In the data rows, the value 128 means zero.
Here are some numbered points:
[139 145 137 125 104  96 130 132 137 143 103 114 122 137 147 151 127 120 114 121 137 129 117 112 144 143 154 130 149 114 138 160 116 148 108 125 112 133 137 132 120 119 119 147 119 123 124 109 117 142 136 133 123 145 132 118 115 115 146 141 116 141 157 115] 0
[150 144 147 193 134 132 110  74 136 155 122  67  84 130  78 105 130 217 168 117  93 159 100 185 121 145 129 135 131 112 202 105 144  74 145 113 110 116 144 107  98 171 110 153  94 124 152 167 139 159  94  59 102 140 190  89 143 150  97 112 134 139 152 108] 1
[138 118 150 166 120 126 120 114 153 156  96 113 118 154 139 177 153 133 126 100 138 139 149 123 148 129 168 116 162 100  92 158 101 127 119 128 115 118  99 112 129 129 125 163 107 129 134 105 116 153 140 140 115 132 132 103 117 125 136 135 119 145 148 120] 2
[118 138 114 163 128 129 125 101 145 123 124 122 117 104 131 112 116 162 148 130  76 141  95 140 122 108 119 115 123 100 161 142 142 101 137 133 111 135 144 111 131 139 131 149 107 150 129 121 115 150 117  78 121 128 158 119 128 152 117 125 145 135 149 125] 3
[127 154 173 169 217  85 125 141  92 113 100  35 142 132  94 245 211 160  58  47 124 171 177 121 176 159 159 120 182 107  38 189  65 134  64  92  92 105  21  77 198 125 154 186 136 115 139  86  73 167 173 179 132 182 102 140 111  85 134 132  74 170 230  91] 4
[178 175 178 194 195  64 109 109 144 166 125  81 125  70 119 198 167 175  53  49 137 180 166  91 169 158 145 124 153 114  86 189  88 151  88 146  96  97  71 133 161 130 132 153  88  71 153 116  55 184 114 146  78 194 179  80 102 117 124  95 138 129 187 115] 5
[122 121 174 125 130 119 140 135 139 134 105 144 109 138 126 121 110 134 121 118 124 159 118 126 131 121 132 115 114 117 139 158 131 125 137 126 143 151 128 107 122 105 147 168 109 125 123 122 129 155 137 108  98 131 154 109 122 131 121 141 104 141 137 122] 6
[143 116 199 117  80 120 150 116 161 125  97 140 146 136 142 145 110 136  97 119 112 135  98 139 149 149 172 115 130  98 135 191 112 165 107 156 128 125 103 110 144 132 123 191  71 126 119 119  76 122 141  81  98  92 120 117  70 118 130 130  91 135 157  92] 7
[135 131 134 128 120 121 137 128 142 127 110 137 120 122 137 129 122 129 125 119 121 132 124 115 133 125 133 111 124 117 137 148 122 139 129 131 132 143 135 122 121 121 131 150 115 118 123 125 128 142 132 114 116 126 125 110 131 132 137 136 132 137 139 122] 8
[129 121 144 122 129 124 148 133 152 132 133 137 137 118 143 140 128 134 115 122 117 135 118 122 129 123 134 120 130 110 134 158 130 131 131 131 128 123 120 122 129 141 132 143 115 125 129 125 105 132 135 111 124 121 127 126 124 131 116 125 124 131 141 116] 9
[137 144 110 115 100 140 159 114 148 111 126 137 132 118 145  90  96 153 119 139 107 141  82 112 131 129 140 114 143  75 167 178 119 131 133 123 104 125 108 120 108 154 126 146  89 134 128 103  98 155 139  90 116 135 118 126 108 124  99 109 135 163 158 103] 10
[150 163 146 216 136  91 133 133 138 118  91  91 115 148 131 169 157 169 111  79 110 181 150 133 141 141 115 143 140  94  87 156 112 142 108 140 127 181  87  99 147 112 132 201  97 110 116 109  85 135 111 134 113  99 135  74 117 115 128 132 111 144 125 110] 11
[158 137 158 127 172  49 136 143 150 140 122  75 109  76 107 188 125 162  76 116 126 169 106 120 172 132 130 134 140  89 125 167  96 126 128 109 109 135  91 154 161 112 136 144 113 106 132 136 112 154 111 127 108 139 148  90 109 117 123 148 107 151 160 115] 12
[128 138 160 143  81 137 145 103 182 146  97 161 126 119 154 152 116 115 117 107 110 132 130 106 133 146 159 108 132  89 163 170 118 133 117 143 126 137 114 109 115 121 128 156 100 113 140  90 110 160 122  63  91 144 153 114 110 138 128 136 114 149 138 111] 13
[134 130 158 116  92 151 144 128 154 125 103 162 149 163 188 113  94 139 128 106 118 109 105  86 106 131 153  72 150  47 145 181 140 187 130 138 107 158 163 123 104 127 130 159  23 101 150  79  42 153 132  98  92 144 140 103 119 133 143 111 171 127 181 104] 14
[118 131 109 146 128 126 125 116 142 124 133 107 132 113 124 112 128 154 126 133 108 131  97 143 131 129 135 126 123 104 169 136 130 110 125 122 121 119 128 131 126 148 128 132 120 137 122 134 122 127 133  90 134 128 135 133 119 132 123 127 122 138 143 113] 15
[118 128 145 106 102 104 145 121 152 141 108 131 149 126 154 131 129 122 129 123 132 145 125 110 128 125 149 125 134 106 147 164 130 113 111 120 122 132 100 123  99 124 134 144 105 137 128  98 131 151 138 109 108 145 126 106 114 131 141 110 119 143 140 104] 16
[130 124 163 133 105 131 140 132 159 145 114 145 143 154 157 146 134 117 123  94 113 123 139 113 113 118 142 105 154  86 129 169 135 148 135 133 120 109 111 103 107 151 120 168  96 127 134  94  86 153 144 111 117 135 133 121 136 128 119 115 138 127 162 104] 17
[133 107 145 144 116  54 139 148 152 166 109  93 133 116 164 172 154 145  94 114 131 154 149 110 137 126 134 147 163 121 113 174 123 116  95 122 116  75 107 131 152 151 129 166 126 119 129 115 113 179 159 115 125 153 156 136 120 126 124  99 108 152 159 111] 18
[124 147 109 129 106 137 122  91 139 108 113 139 118  95 152  91 107 157 113 130 115 124  60 105 145 144 146 106 105  85 190 175 134 118 100 133 117 165 131 133  97 131 110 147  88 111 156 121 116 122 132  64 111 129 122 138 112 140 140 118 113 151 178  88] 19
[135 134 143 153 125  97 128 141 115 132 122 106 115  90  77 115 102 197 155 139  77 169  77 160 123 155 118 128  97  83 171 126 153 117 142 134 116 143 158 117 138 130 125 147 108 125 126 156 109 152 123  56 121 108 166 112 111 121 109 139 125 128 152 118] 20
[135 124 165 164 149  55 139 132 152 162  91  45 162  85 115 208 159 148  67 105 109 167 144 143 157 136 137 166 126 127  99 167 118 113  83 146 121  53  68 146 178 150 126 146 137 126 125 137  71 181 126  87 105 162 161  89  94 129  95 130  80 132 170  87] 21
[151 186 132 179 134  74 111  95 125 103 131  89 150  99  69  96 105 177 143 140  60 146  50 159 106 127 117 149 126  72 232 126 189 135 113 123 100 152 156 104 117 132 127 165  88 131 121 131 110 147 134  10  74 111 184 134 133 122  97 108 116 152 154  86] 22
[112 174 123 204 164 143  87  58 142  95 121 103  89 113 106  59  79 222 150 126  35 128   5 206  76 130 139 126  98  82 228 126 196 124 140  93 114 157 182 118 110 123 126 167  37 143 156 122  85 207 135  31  71 139 209 123 107 138  80 111 164 130 181  79] 23
[118 147 125 203 123 137 124  90 124 137 155  97 104  74 103 137 130 229 188 132  54 147  53 168  72 158 147 111 102  56 223 136 198  54 144  98 126  84 167  94 130 196 114 135  64 143 143 139 114 162 123  44 104 114 166 123 116 175  81  85 168 127 177 108] 24
[147 201 166 196 166 100 126  73 167 150 103  26 119 103  85 235 161 178  81  26 104 176 183 161 200 145 150 112 153 165  51 132  83 118 133 166 145 106  82  96 196 161  67 210  95 115 135  85  63 138  88 162 118 126 157  56 106  98 154 139 125 102 200 138] 25
[134 129 151 135 114 116 132 130 135 143 106 113 132 132 134 138 133 122 110 109 138 145 143 125 141 134 148 129 128 104 129 164 108 126 117 130 126 130 114 122 125 130 129 149 113 132 126 121 105 135 126 126 120 133 126 108 113 125 126 135 107 133 140 118] 26
[117 140 103 117 125 154 143  84 142 126 128 115 119 123 130 137 114 163 113 144 125 126  78 139 136 126 144 123 105 116 192 145 144 132 135 135 141 128 115 118 112 138 121 131 109 131 131 134 117 138 123  95 104 132 132 103 124 127 110 136 115 142 140  97] 27
[116 118 174 147  74 100 147 134 227 145 108 128 165 154 155 190 163 115 101  89 106 115 121 101 148  98 189  90 163  71 146 219 131 123 119 182 119  93  98 104 126 190 101 197  71 159 128  90  51 144 146  60 108 112 132 112 105 129 116 118 125 126 202  84] 28
[144 124 160 126  88 114 177 140 199 138  81 119 169 160 201 172 146 143 117  62  94 141 135 114 142 116 120 100 180  79  95 163 114 129 128 163  93 116  88 134 103 152  99 192  86 135 102  96  65 197 146  92  82 119 148  73 106 156 140 143 154 144 147 121] 29
[150 139 133 151 112 120 111 123 112 142 131  99 124 129  89 146 135 175 146 127 123 137  94 168 122 144 147 122 104 102 192 121 136 125 119 131 118 136 134 132 106 131 132 128 101 127 133 135 124 138 129  78 100 141 143 121 130 128 110 132 125 159 135  99] 30
[119 119 157  73  86 109 167 106 129 138  96 152 119 126 149 126 109 137  85 125 174 168  94 108 146 159 177 120  95  71 165 204  97 132 106 109 128 156 113 109  98 119 153 140  91 129 140 106 105 131 136 118  85 141 120 117 123 123 103 166 100 155 145  82] 31
[117 131  89 151 107 139 131  77 149 113 141 125 128 115 121 119 110 190 139 135 112 138  80 137 144 132 151 106 117  82 202 128 126  93 121 141 139 119 118 119 129 155 116 126 109 130 120 129 123 135 126  71 124 117 132 116 102 138 127 126 107 144 152 114] 32
[126 120 119 100 104 128 169  93 157 147 133 120 141  98 144 102 116 138 112 149 109 131 113 125 154 134 130 125 123 101 174 154 131 127 112 147 124 126 101 140 134 145 134 146 108 124 134 136 112 128 131  70 117 130 138 119  91 132 102 126 121 149 142 108] 33
[123 141 139 166 153 119 119 111 130 146 110  99 122 133 128 134 146 158 108  82 117 138 149 145 148 132 113 132 137 150  99 129 111 134 105 129 127 120 117 114 139 127 104 157 108 114 130 108 102 154 112 136 126 152 153 121 133 123 146 122 128 132 154 130] 34
[113 120 115 101 117 113 144 123 134 121 136 123 131 122 130 129 124 140 117 122 132 136 107 119 139 122 146 127 131  99 159 170 134 136 128 119 126 130 118 124 118 135 137 148  98 103 139 138 120 131 134  88 122 129 121 118 114 123 112 127 119 132 156 111] 35
Which three points above are nearest to each new point by angle, seen from the average point of the numbered points? Their numbers follow each, nearest first.
[130 152 132 162 153 139 110 113 119 124 126  96 130 126 113 148 139 136 107  87 124 150 153 128 148 151 122 122 131 126 106 131 105 127 110 122 120 135 101 115 152 117 136 150 122 101 139 118 112 158 120 131 101 152 146 106 123 115 137 131 115 133 141 135] 34 4 25
[172 152 170 190 117 109 104 133 138 156  89  96 119 166 134 177 166 132 110  99 157 160 166 151 167 153 164 128 163 118  86 147  90 146  92  98 114 126  94  93 121 131 119 174  84 120 136  87  88 133 167 143  97 137 133 108  94 132 159 118 108 146 152 109] 2 4 11
[ 73  66 213 105 106  92 223 131 194 163 114 149 130  88 156 186 115 151 109 133 129 221  84 117 166 111 161 126 135  73 196 238  62  95 100 110 130 134  64 113 132 137 168 179  91 125 156  90  87 176 165  39  67 119 150  90  85 135 109 131  69 176 137 102] 31 7 13
[150 157 136 163 153 107 108 128 124 130 119  80 119 123 119 164 151 143 103  96 134 153 162 129 143 153 132 123 137 127  95 162 110 137 107 134 122 105  97 133 156 147 128 157 130 116 125 120  97 157 134 152 120 148 122 111 104 120 126 117 114 140 158 119] 4 34 5
[113 119 142 114 116 116 152 120 151 127 114 149 147 116 153 120 109 144 119 132 117 133 116 117 127 137 142 122 125  97 148 157 148 114 109 129 134 127 113 132 159 123 137 149 113 123 131 136 109 143 137  90 100 120 133 120  82 135 103 133 122 135 153 115] 33 9 35
[143 149 134 170 152 109 126 128 125 134 122  76 128 131 107 168 158 152  95 101 141 148 158 142 146 157 155 133 156 124  90 150 105 136  94 122 128  91  90 123 161 151 124 158 127 131 126 109  80 163 142 149 126 126 128 117 103 116 123 128 101 150 156 114] 4 25 2
[138 137 146 161 140 112 122 131 128 133 106 107 131 129 136 162 142 141 113 113 119 146 142 125 137 134 132 133 138 122 100 138 119 133 117 129 132 128 113 119 149 119 134 143 123 110 128 119 111 150 131 130 108 145 136 108 126 126 136 121 118 145 144 126] 34 2 26
[161 160 113 154 121 126 124 100 135 121 133  88 125 142 104 138 130 193 125 131 115 128  90 160 119 155 138 112 119 107 209 114 140 119 141 134 132 123 138 143 114 146 133 132 107 130 135 143 114 129 117  79 100 120 127 122  99 121  89 140 107 163 127 111] 30 32 27
[136 138 147 128 120  98 136 143 140 144  97 114 143 142 135 155 159 137 101 124 119 130 126 125 143 127 134 127 154 121 102 161 128 134 113 143 120 110 107 109 146 142 110 154 106 128 124 114  96 146 141 123 133 135 130 123 105 123 126 124 118 135 160 123] 18 2 26
[145 126 149 148  98 103 123 131 158 160  94  90 135 166 138 152 175 147 117 103 155 136 168 137 150 132 157 131 164 118  90 146  97 141  91 124 114 109  92 125 134 145  99 163 104 130 129 105  82 151 142 122 127 118 118 118 105 136 128 131 126 135 152 103] 2 26 18
[108 151 101 141 105 137 141  91 144 134 137 129 108 135 130 109 117 171 143 123 122 136  91 138 127 131 147 108 120 114 172 143 142 102 127 128 124 123 133 116 125 145 122 132 101 145 132 117 122 148 116  97 100 128 147 117 117 146 112 123 131 145 137 121] 32 27 3
[119 115 132 121  86 143 140 103 159 163 117 128 120 115 153 108 120 146 114 148 115 148 105 139 143 135 138 126 124 101 167 164 130 107 114 144 118 122 129 127 134 147 111 143 107 124 135 122 126 150 134  98 119 151 147 120 108 124 122 127 119 146 139 124] 33 27 15
[103 110 140  97 117 101 154 116 191 125  86 118 161 128 153 113 118 122 115 102  92 110 127 124 133 143 161 102 143 110 108 163  99 151 127 122 115  96 113 107 123 138 117 201 137 138  91 150 110 146 177  87 109  91 126 128 124 111 119 160 113 148 164 116] 7 29 9
[ 97 108 137 105  78 115 157 115 165 150 130 137 123 118 138 130 115 164 127 132 134 145 100 134 139 127 146 129 132 108 157 176 133 117 104 127 123 112 104 119 125 150 138 146 112 119 125 127 120 151 130  75  94 138 154 101  90 130 101 121 110 147 140 122] 33 35 16
[130 132 139  90  96  85 206 137 152 121  80 130 188 140 212 198 143  92  75  92 136 143 104 103 158 141 197  88 176  39 160 236  88 152  62  84 123  99  90 119 102 127 115 189  99 181 114  75  84 163 183  99 127 132  84 133 110 140 135  97 109 200 193  47] 28 31 16
[124 144 118 125 111 130 142 101 151 121 137 129 135 117 130 136 123 154 117 129 114 120 105 130 134 128 140 118 100 120 162 154 133 128 125 134 133 134 120 145 122 145 133 129 123 136 123 149 106 132 129 108 120 121 130 101 102 136 104 142 112 136 141 125] 27 15 33
[113 190 129 209 111 138 105  54 139 158 131  67 103 147 103 102 148 222 147 125  92 143  74 205 130 150 127 128  95 136 218 109 150  61 135 148 109 135 150 107 108 169 118 132  80 144 143 148 137 154 100  19  81 142 212 117 116 146  84 129 138 153 130 146] 1 24 23
[146 145 162 136 169 100 106 129 137 148  98  68 145 129 126 156 134 124  89  95 133 166 185 116 147 153 136 130 134 131  81 158  90 126  87 140 112 111  85 110 164 133 142 166 119 112 145  97  98 170 139 134  97 167 129 128 112 108 147 114 104 138 158 122] 4 5 34
[148 142 171 126  93 115 141 170 143 151 103 121 128 167 140 177 189 136 121 111 147 175 150 136 142 110 158 104 138  95  80 161 106 136 127 122 126 122 116 113 131 152  90 169 115 114 123 109 108 160 154 109 111 106 111 123 146 167 180 133 156 143 152 119] 2 29 17
[112 151  78  79  94 137 181 105 137 126 116  92 143 114 127 102  75 169 116 124 117 134  56 160 126 149 172 105 106  62 220 204 156 132 155 147 107 112 141  99 129 158 150 172  65 165 145 129  66 142 150  56 107 114 148 114  73 154  83 143 124 131 184  65] 10 27 19
[131 139 151 151 141  97 117 146 130 144 110 106 115 141 118 154 163 136 107 103 134 143 152 125 130 129 128 132 150 134 117 143 127 129 113 125 120 112 105 108 146 125 125 148 116 108 122 107 115 155 130 120 119 170 132 112 124 125 139 123 123 132 146 114] 34 2 4
[135 180 124 173 144 134 115 100 137 128 127  67 144 112  96 167 141 145 111  76  97 154 165 134 146 143 123 124 126 125  81 160 103 146 102 126 130 113  87 121 162 133 122 169 127 103 129 124 111 146 111 118 115 131 127  98 117 124 123 122 122 148 154 121] 25 34 4
[101 155 104 131 123 141 148  95 137 108 148 135 117 120 155  79 114 182 146 158  95 148  68 113 122 114 117 122 157  86 170 154 154 142 157 113 103 129 132 136  97 148 118 158  69 116 137 108 124 167 137  79  98 139 156 121 130 133 119  79 156 155 148 101] 10 3 23
[118 118 144 110  87 100 163 115 168 158 126 129 135 106 138 119 115 151 120 124 118 159 113 120 140 129 125 136 127 100 150 155 140 109 140 134 113 118 101 132 135 146 142 170 105 120 124 135 108 150 120  75 103 128 161 104  86 141 106 129 113 142 146 111] 33 35 16
[110 141 137 120 121 135 146 110 147 121 135 138 116 136 142 138 109 150 136 131 121 130 103 135 122 135 129 114 129 112 169 158 141 139 117 120 129 130 124 123 100 136 124 139 112 136 120 111 121 151 137 109 105 113 142 114 127 139 124 118 137 143 132 119] 27 8 9
[128 124 125 130 107 131 139 104 142 133 125 128 139 119 156 125 120 138 118 121 127 131 123 120 127 138 133 124 126 101 144 138 141 114 129 128 130 117 116 126 131 140 124 134 115 132 131 120 112 142 133 119 110 127 142 122 112 139 126 118 124 132 132 119] 9 8 16
[144 131 124 124  88 118 161 104 173 153  96 109 166 102 162 128 118 120 100 138  76 111  96 125 146 137 154 124 138  86 171 178 137 108 109 136 120 121 131 115 150 147 114 157 119 142 127 122  95 116 173  80 153 117 136 128  95 126 130 141  95 125 175 111] 33 7 28
[128 133 143 118  99 120 147 123 143 128 106 145 138 131 159 126 108 129 115 116 122 128 111 108 133 139 137 116 124  85 172 176 131 135 114 144 119 144 125 112 124 132 131 151  87 130 136 108  94 133 143  88 103 117 132 126 110 136 124 125 123 142 149 100] 14 31 13
[120 154 112 157 148 129 102 119 135 110 137  76 154 118 113 161 160 130 103 100  99 160 143 154 157 143 139 123 137 127  93 144  97 115 109 108 122 109  81 127 166 142 131 158 146 116 121 120 118 153 116 134 109 151 127 106 111 112 128 120 103 142 156 123] 4 34 25
[146 156  97 185 130 123 114 115 139  99 146 115 101 124 117 101 102 199 159 137  83 153  61 155 130 157 128 100 112  72 224 135 143 144 158 123 118 131 147 115 102 139 132 151  78 114 120 134 123 159 111  66  84 122 163  97 123 148 116 140 147 140 154  91] 23 22 24
[132 119 175 151 108 109 148 125 143 150 114 115 158 136 157 182 154 144 115 108 137 132 133 117 147 143 171 133 156  94 106 173 129 142  96 127 119 103  94 129 131 144 122 168 111 143 120 123  77 121 146 126 119 113 125 108  85 141 112 125 121 135 161 107] 2 28 26
[170 127 172 154  72 137 146 134 178 137  84 129 129 170 148 174 145 126 107  88 133 112 166 141 158 163 166  82 161 109  91 151 110 159 116 137 128 126 136 116 119 131 107 194 122 121  55 120  89 149 175 111  66  75 144  88 111 152 147 155 136 128 150 144] 29 2 7
[108 139 125  86 100 115 159 126 154 126 129 125 162 112 133 134 123 137 109 144 102 138  91 143 151 124 150 110 123 103 165 166 122 116 122 150 113 126 122 129 134 139 138 144 109 147 147 129 105 135 147  75 119 135 139 139  86 126 113 115 101 139 162 121] 33 35 10
[122 124 173 102  53  68 194 122 208 181 125  99 168 125 162 183 199 121  48 139 110 146 148 114 154 130 160 157 194  98 121 198 145 121 112 128 101  36  74 123 147 180 133 181 102 164 133 106  83 188 193  95 108 150 169 165  70 122 115  57 104 150 183 102] 18 28 21
[131 134 136 122 113 123 163 141 138 160 102 140 147 151 146 137 145 114 123 111 127 134 144 132 122 133 131 116 127 117 110 138 116 144 116 103 121 129 125 109 115 137 126 156 145 111 105 124 136 160 160 101 104 124 129 105 141 135 147 171 132 137 126 119] 8 26 9
[135 137 123 158 128 128 130 111 137 137 135 102 118 120 123 125 135 163 132 133 108 142 105 163 133 144 145 126 120 123 170 125 131 102 132 129 134 107 140 124 129 149 122 142 121 141 122 140 126 145 119 100 119 118 142 112 110 135 102 133 119 134 139 117] 15 1 32
[114 145 127 124 141 117 126  90 156 134 145  88 127 110 122 103 126 156 114 145 107 138  99 161 137 124 137 131 121 108 169 150 119  88 110 118 119 116 114 128 114 164 110 151 121 153 135 126 140 129 130  78 116 134 135 141 114 138 116 124 121 151 141 120] 15 32 33
[134 154  90 164  84 147 156  59 151 125 160 102 107  81 138 125  83 219 142 129 123 156  69 148 137 170 152  96 115  86 221 139 129  97 131 149 141 136 157 143 133 132 162 146 110 120 149 138 123 126 129  53  80 122 174  88  47 150 112 155 120 170 151 132] 32 24 27
[128 143 132 144 140 124 125 124 127 129 118 105 131 124 123 156 147 132 114 104 119 142 141 136 146 136 134 122 138 131 105 139 108 123 117 131 118 118 110 115 140 125 127 155 119 124 132 115 116 141 130 129 121 135 139 126 122 121 133 123 123 134 150 125] 34 2 26
[113  94 158 131 120 100 158 124 159 152 115 126 138 120 140 143 126 137 118 114 113 139 139 114 138 128 148 113 126 110 117 164 132 118 132 143 129 113 113 134 146 133 128 151 108 129 139 121 101 138 131  99 115 120 133 119 107 126 130 101 118 145 156 125] 9 18 26
[134 143 187 133  91  86 126 187 143 134  90 102 100 166 140 176 187 145 115  82 128 174 170 168 107 117 140 114 131 133  88 104  99 130 134 119 128 103  90  75 111 122 100 158 141 116 109  85 104 195 159 116 104  96 123 117 174 148 151 155 162 146 129 111] 2 34 29
[125 127 142 148 127 105 145 139 122 137 106 115 143 162 145 184 164 130 116 110 119 129 150 119 145 136 134 133 171  96  95 147 122 119 115 136 121 116 113 114 138 132 123 151 114 144 130  97 112 167 160 133 116 142 137 132 128 129 155 116 127 143 140 125] 2 18 4
[118 165 107 171 130 138 119 105 103 101 111  78  92  71  61 119  92 236 164 125  84 165  20 195 115 164 174 103  85  49 255 124 140  91 144 117 118 139 167  92 137 138 151 167  55 135 117 131 113 136 114  15 134  80 143 103  54 123 129 185 120 152 191  89] 20 24 23
[125 149 139 153 152 137 129 132 133 127 136  99 150 109 117 142 148 144  99  93 113 150 139 140 147 145 122 127 144 131 104 144 106 112 102 120 120 111  90 119 158 142 123 144 122 113 123 112 104 152 109 131 120 158 142 109 110 118 141 124 119 134 154 128] 34 4 25
[174 188 135 182 174 137  95 124 112 114 126  68 167 129  71 197 110 112  88  65 122 182 143 121 203 190 131  83 156 110  95 114  43 132  98 111  76 137  60 151 183 101 176 168 114  68 127 105  82 170 140 162  93 184 126  99 112  95 176 127  90 144 178 125] 4 5 25
[147 132 180 135  75  85 109 176 120 131 101  84  92 172 158 173 203 155 113  97 153 176 157 202 146 143 160 111 127 123  70  91  83 160 125  87 119  82 102 105 108 135  99 169 147 116  87 109  93 177 169 132 100  89 114 111 149 172 158 173 164 133 118 105] 2 26 34
[189 172 218 215 116  94  94 157 188 143  27 105 113 146 152 208 138 141  83  64  82 125 135  90 158 150 147  97 126 152 110 181  97 192  96 198 156 152 136 103 121 119  76 195  78 126 146  69  33 159 129 108  89 136 165  86 134 126 143 110 147 133 193 129] 25 5 11
[115 120 121 129 114 137 131 110 158 145 125 129 134 116 152 101 107 145 125 126 118 133 109 119 121 121 121 141 121  89 173 158 139 122 123 123 130 133 133 121 129 128 126 139  90 110 132 126 117 138 125  73 125 141 133 113 113 134 125 135 123 136 137 120] 33 35 15
[143 143 153 194 177 128 120 116 134 142 118 103 125  82 112 185 162 156  82  74 109 162 155 123 161 139 102 124 144 122  89 136  97 124  91 124 115 113  80 130 158 120 129 170 119  80 136 129 102 159 121 110  93 167 163 120 124 117 123  92 116 144 161 139] 5 34 4
[112 140  68 132 127 116 162  78 178 112 124  90 178  74  75 122  77 196  91 139  46 124  27 174 173 122 196  94  94  68 248 154 122  63 116 145 128 133 137 135 160 170 132 145 121 181 115 145 104 107 138   3 134 101 127  98  44 124 101 211  67 179 211  77] 32 15 33
[133  94 245 145  96 105 222 182 132 112  64 137 106 106 131 222 152 129 103 115 122 224 144 115 163 124 151 101 117  82 143 238  99 122 135 153 144 163  67  98 164  97 180 201 100 111 122 107  98 159 138  68  92  89 121 104  87 140 101 138  77 181 154 116] 7 6 31
[163 168 156 182 142 111  99 132 146 125 110  88 130 121 111 186 130 137 109  77 105 151 148 126 158 151 132 110 134 125  93 151 100 157 116 153 133 127 104 118 149 126 117 165 106 100 123 106 101 133 118 143 102 150 130  90 117 113 151 128 130 130 172 133] 25 5 34
[119 119 110 126 108 127 152 111 155 127 114 105 143 125 155 121 123 134 101 140 104 122  98 133 142 134 157 132 138  91 168 153 131 115 128 127 121 122 130 126 137 130 137 138 120 153 123 123 120 134 165 112 148 129 124 148 124 119 130 130 110 151 164 110] 15 33 9
[115 136 112 119 147 119 158  84 132 102 121 121 119 126 113 101  76 171 136 150 124 164  63 126 175 137 151 123 108  75 220 212 110 139  86 100 122 149 129  78 113 116 180 152 100 131 127 125 142 143 146  87  80 121 135  91 139 126 128 162 114 162 164  75] 31 19 27
[143 117 121 123  61  77 159 130 138 156  69 101 115 136 151 134 108 137  97 135 126 133 115 124 176 133 144 139 132 111 164 164 123 122  87 130 109 153 120 131 144 106 122 130  99 116 127 121 126 136 134 106 140 153 128  99 113 115 141 138 107 146 158 138] 0 26 16
[133 126 122 147 135 125 124 116 138 134 130 111 117 113 121 121 126 157 139 130 103 137 104 153 131 130 127 121 119 121 165 126 134 103 131 131 125 118 139 116 134 142 123 141 128 139 129 140 131 132 128 102 124 122 141 125 127 132 115 129 124 131 146 112] 15 3 32
[184 131 203 204  80 127 164 139 163 149  86 132 114 145 177 217 138 155 152  89 146 161 127  92 146 156 175 106 173  77 151 209 101 210 114 120 145 134  75 125 100 130 155 182 105 105 104  93  76 188 118 125  81  99 140  13  96 158 113 150 156 174 121  91] 29 2 11
[122 132 134 120 102 124 160 130 139 117 116 135 137 132 144 110 113 138 109 131 116 133 100 118 153 135 139 123 137 104 149 169 123 131 120 131 117 135 110 123 127 136 127 152  95 128 116 126  99 139 135  96 120 121 136 127  99 122  98 123 119 149 159 123] 10 33 35
[131 157 104 148 112 140 131 110 137 125 134 119 111 135 119 117 119 167 143 124 134 119 104 142 131 127 125 118 115 129 182 139 127 147 116 135 132 151 134 127 106 132 135 123 103 115 140 130 126 129 115  86 117 125 129 105 117 125 114 141 121 144 130 122] 27 30 15
[197 168 171 150 190   0 140 178 118 137  71  62 135 113 113 249 145 153  40  90 121 191 132  96 191 147 147 138 161 109  78 208 109 154  98 128  95 130  75 131 183 105 145 171 110 114 137 107  74 159 175 177 141 163 131  91 116 108 139 158 104 139 221  66] 4 12 5
[127 136 136 185 155  97 126 130 124 148 123  96 121 136 125 181 176 163 115  77 143 137 155 131 142 134 162 143 182 140  81 150 106 134 101 114 127  78  93 112 143 139 113 183 130 142 121 104  83 165 141 162 128 139 151 117 115 117 122 113 137 124 178 111] 4 2 34
[146 143 137 167 160 125 108 136 131 132 126  85 136 110 121 179 161 131  97 104 119 152 164 138 154 161 145 116 150 116 101 155  91 121  90 116 126 105  87 122 169 132 139 153 147 116 132 113  98 159 132 133 104 153 130  96 101 118 126 127 108 142 147 124] 4 5 21
[149 133 145 145 137 125 120 128 125 137 112 122 130 132 123 155 128 139 116 110 129 141 136 124 140 134 115 116 137 124 105 133 111 143 112 135 112 129 112 123 133 118 129 152 110 108 131 115 110 141 138 128 113 143 135 122 126 122 134 118 131 136 143 126] 34 8 2
[141 140 144 122  88  97 157 110 153 144 106 113 122 128 164 122 128 129 104 122 108 145 106 112 120 131 106 138 135  94 157 166 126 129 118 150 116 146 126 119 110 125 115 152  96 130 147  95 122 160 144 100 118 146 162 112 121 115 145 112 130 148 132 111] 16 13 0
[141 141 155 145 175  64 139 157 137 154 126  72 137 114 104 180 170 132  69  93 101 136 149 137 172 118 132 124 166 134 112 178  95 122  98 119 123  96  78 129 166 142 114 172 135 146 120 114  99 148 143 121 142 165 121 114 108 107 123 123 111 134 188 109] 4 21 18
[113 137 108 140 126 126 136 113 141 125 128 112 134 108 111 110 115 162 123 129 107 136  98 133 120 126 133 130 112  98 174 138 139 119 133 131 133 133 130 124 135 144 131 134 114 130 134 139 117 131 126  75 133 116 128 119 115 119 118 144 115 138 145 105] 15 32 27
[110 122 133 116 132 128 162 132 144 118 133 138 136 127 134 157 130 132 125 124 114 138 122 132 142 123 132 113 135 113 127 148 124 128 132 131 117 124 110 117 121 133 138 156 126 140 115 126 123 143 147 121 118 118 135 126 124 136 121 125 135 137 142 126] 9 8 35
[135 131 141 149 119  91 153 141 128 133  95 122 124 120 145 171 154 146 102 122 117 156 128 104 137 120 129 119 140 116 113 158 136 128 112 146 126 118 114 125 154 125 108 145 119 109 132 124 113 167 129 112 118 144 142 119 138 135 123 110 125 148 147 115] 18 34 21
[130 158 135 193 128 109  99 120 128 131 130 110 121 125  90 138 122 199 158 125  99 136  87 184 149 133 134 122  91 128 213 115 124 124  93 125 142 149 159 129 114 123 127 127 104 129 143 132 131 145 122  57  87 135 156 102 118 137 119 152 130 141 133 116] 30 1 20
[134 152 119 178 183 126 112 126 127 136 146  53 150 103 110 207 173 137  92  87 103 166 174 154 170 151 123 120 136 137  75 156 111 115  94 117 132  95  79 115 186 142 127 165 146 104 129 116 112 160 128 145 113 166 134  90 123 137 142 122 113 143 166 130] 4 25 34
